Rows swapped in pairs by one turn or mirror: which row each one swaps with
The rows were stretched afterwards, more along some directions than others.
Tus: [ -7   3 -13  -3  23   0  12   4  20  21 -13  -4  11 -43   4  -2]
Ded: [  5  24  18   7 -23   6   7 -11  26   6   0  -5 -26 -15   6  -2]
Morak: [-10 -12  20 -12  16   2 -20   6  -6  13  -5 -14   3   4   1  21]
tupu: [ -5  20  20 -29  12   9   3  -1  -5   1  -8  -1  10 -25   7 -15]
Muv: [  1 -20 -12  -1  -1   9  11   1   7  10 -10  -4 -25 -19  11 -11]
kuro: [ 11 -15 -31  18   0 -18   0  -1   0 -22   0   8  -8  16   4 -11]
zel: [ 23  21   1  -6   9  -6   6  12 -21   0  30  -9  -4  37  24  20]
motaz: [ -6  32  16  16  16   2   7  -4  19  18   0 -10 -15   3  -6  41]
nez: [ 11   8 -10   4 -14 -28  -8   2  -6 -16  17  -6 -14  26  -6   7]
Sosi: [ 18  -8  -7  15  -2 -16   4  -9   9  -1  13   3  10 -22  -2 -19]
patul: [ -3  30   8  21   9 -21  29 -12  10  -9   1  11 -10  -8  16 -12]
Fosi: [ 13  31  28 -11  -4  13   5   5 -19 -13  -1   8  -8  27   0  24]
lalo: [ 19 -24   9  -9  -2  15  -7  12   6 -13 -26  -5  11  -4   2  -3]
Zomir: [ 16   4  -6  33 -12 -17  -4  13   0 -28   8   0  -2  11  15  14]
Nukup: [ -9  17  17 -14  15  14   8  -8   8  28  -9   7   8  -8 -30  12]
rosi: [ 16   1   2   9 -21  -3   0 -20   4 -28   9   2   2   3   2   9]
pobo: [ 12  -1 -29  18  -9 -17   6  15  11 -10  10  -5   3   3  37 -13]
tanu: [  9  13   5  15  -7 -19 -23  -8   1  -7  17  -1  -5  22   0   9]
sesov: [ -1  -7 -14 -12  29   1 -20   9 -14   7   7  -9  27  -5   1  28]
dera: [ -6  17  21 -30   3  15  -1  -2  -3   1 -12  -3   9 -30   1 -13]
vuse: [ 14  -7  -1  -2 -16   4  -3  12 -18 -20   1  14  20   4  -3  -9]
lin: [-18 -13 -24   6  11 -17 -17   4  -9  -9  14  -1   2   3   5 -10]
Pef: [  2  30  10  -5 -14  -6  20   8  -2  -3   6 -10 -33   4  12   6]
gede: [  1 -22  10  -5   1  13 -20   7  -4   3  -4 -17  -6  18   3  26]
figap: [-11  16  -9   3   5   5  14   6  -7 -17   4   0 -17   5  20  -2]
Vum: [  8  21   7   8 -16 -13   6  -8  18 -16  -9  17   2   5 -19 -10]
Kun: [ -5  18  14  -5  10   6   0 -12   1  10  24  -9  10 -18  -4   9]
Lupo: [ 11  -7   3 -22  10  -6 -13 -17  12   8 -14   1  18 -18 -22 -13]
megez: [ -2 -20  13  -2  -4   0   3  -1  29  19 -26  -8 -10 -30  -2  -9]
naba: [ -2  -4  -3 -15  18  23   3   3  17  34 -26  -5  11 -30 -10  14]
gamez: [  4   7 -10  -7  13   8  -8  -1   9  21  14 -21   1  20  10  38]
vubi: [  9 -12   1   2  14 -12 -14  -1   5 -29  15   0   5  -5   0  -2]
kori: [-10 -10   3  15   4  -9   8   6  25  12 -20  -3 -14 -13   8 -15]
Palep: [ 14  12 -17   4 -23 -15   8  -6  26  -9  23  -7   4  -2   3 -15]
Kidom: [ -1   1  -2   3  27  -4  15   0  -5  21 -16  -5   6  17   6  17]
ped: [  7   6  16   1  38  -9  16   4   9   2  -1   2 -18 -14  10  -3]
Nirif: [  4  24  11   6   2 -15 -18  -9   5   6   4  13  20  13  -4   6]
duf: [  7  -3   5 -18  15  -8 -14 -14   7  12 -16   2  17 -16 -25 -11]
dur: [ -1 -11 -13   2 -28   9   8   2   8 -22  -9  -8  18 -10  14  -9]
vozi: [ -9  -5 -14  -7  23   1 -23  15 -12   3  -2   0  35  -4   0  11]
bov: [-13  10  21 -11  40   6  -4   6   8  18 -21  -5  11   3  -9  12]
ret: [ 13  20  26 -14 -27  28   1 -16  26  15 -12   0   1 -17  -4  13]

Morak swaps with megez
Vum swaps with Fosi
kuro swaps with figap
Kidom swaps with dur

